[[-11  31 -42 -34  31 -11]
 [ -6  37 -45 -21  34 -11]
 [ 26 -22   0  17  19  29]
 [-14  29 -39 -21  16 -17]
 [ 21 -14   2  15  24  33]
 [ 24 -16   3  11  26  33]
 [ 15 -14   6  12  18  25]
 [ 26  -6  -6   6  23  26]
 [-12  29 -39 -29  42 -12]
 [-12  38 -41 -26  26 -14]]
=>
[[-12 -12  26  15  24  21 -14  26  -6 -11]
 [ 38  29  -6 -14 -16 -14  29 -22  37  31]
 [-41 -39  -6   6   3   2 -39   0 -45 -42]
 [-26 -29   6  12  11  15 -21  17 -21 -34]
 [ 26  42  23  18  26  24  16  19  34  31]
 [-14 -12  26  25  33  33 -17  29 -11 -11]]

[[  0   5  -7 -21  -7  27]
 [-24  -4  -4 -41   7 -25]
 [ 17   0  -1  13  15   3]
 [  5   8   4  10  25  -5]]
=>
[[  5  17 -24   0]
 [  8   0  -4   5]
 [  4  -1  -4  -7]
 [ 10  13 -41 -21]
 [ 25  15   7  -7]
 [ -5   3 -25  27]]

[[ 1  2  8  5  1 -1  6  5  2  0  3 26  3  2]
 [ 0  1  3  1  0 48  0  1  0  5  1  0  1  0]
 [ 3 -1  7  1  2 37 -1  1  0  2  0  1  6  1]]
=>
[[ 3  0  1]
 [-1  1  2]
 [ 7  3  8]
 [ 1  1  5]
 [ 2  0  1]
 [37 48 -1]
 [-1  0  6]
 [ 1  1  5]
 [ 0  0  2]
 [ 2  5  0]
 [ 0  1  3]
 [ 1  0 26]
 [ 6  1  3]
 [ 1  0  2]]

[[-40  45  42   0  41 -43 -44  45  48 -42  41 -43 -48]
 [ -1   1   1  -3  -1  -1  -4   2   1  -5  -3  -3  -4]
 [ -1   1   1   2  -3   1  -1   1   3  -1  -1   1  -2]
 [ 38 -43 -41   2 -42  42  43 -43 -45  40 -41  43  46]
 [ 44 -46 -44  -1 -44  45  46 -45 -48  45 -44  45  50]]
=>
[[ 44  38  -1  -1 -40]
 [-46 -43   1   1  45]
 [-44 -41   1   1  42]
 [ -1   2   2  -3   0]
 [-44 -42  -3  -1  41]
 [ 45  42   1  -1 -43]
 [ 46  43  -1  -4 -44]
 [-45 -43   1   2  45]
 [-48 -45   3   1  48]
 [ 45  40  -1  -5 -42]
 [-44 -41  -1  -3  41]
 [ 45  43   1  -3 -43]
 [ 50  46  -2  -4 -48]]

[[-20 -22 -15 -24   2   4]
 [-34 -35 -24 -37  15  16]
 [-42 -46 -35 -47  25  24]
 [  6   5   3   4 -25 -24]
 [-14 -15 -11 -16  -6  -5]
 [-47 -51 -40 -52  28  28]]
=>
[[-47 -14   6 -42 -34 -20]
 [-51 -15   5 -46 -35 -22]
 [-40 -11   3 -35 -24 -15]
 [-52 -16   4 -47 -37 -24]
 [ 28  -6 -25  25  15   2]
 [ 28  -5 -24  24  16   4]]

[[-13  15 -14  21]
 [  4   1 -16 -11]
 [ -1  -7  18   5]
 [ 15 -14  34 -15]
 [-22  23 -26  25]
 [ 20 -19  39 -22]
 [-14  25 -46  19]
 [-17  18 -30  23]
 [  3  -8  28  -2]
 [-16  18 -26  25]
 [-12  17  -1  24]]
=>
[[-12 -16   3 -17 -14  20 -22  15  -1   4 -13]
 [ 17  18  -8  18  25 -19  23 -14  -7   1  15]
 [ -1 -26  28 -30 -46  39 -26  34  18 -16 -14]
 [ 24  25  -2  23  19 -22  25 -15   5 -11  21]]

[[-12   4  -2  -4 -11   9   8   7  15]
 [ -1   2   4  -5 -21   1  15  30 -19]
 [-12  -5   7  -3  -5  -2   5   6   6]
 [ -3  -1  10 -12  19   5   0   5  -4]
 [ -8  13 -11  10 -22  -3   5   0   5]
 [  2   6 -12   9  32   6   0  -9  55]
 [ -1   1  15   0   7   4  -5  27  21]
 [  9  -1   9  -1  -4  11   4 -12  11]]
=>
[[  9  -1   2  -8  -3 -12  -1 -12]
 [ -1   1   6  13  -1  -5   2   4]
 [  9  15 -12 -11  10   7   4  -2]
 [ -1   0   9  10 -12  -3  -5  -4]
 [ -4   7  32 -22  19  -5 -21 -11]
 [ 11   4   6  -3   5  -2   1   9]
 [  4  -5   0   5   0   5  15   8]
 [-12  27  -9   0   5   6  30   7]
 [ 11  21  55   5  -4   6 -19  15]]
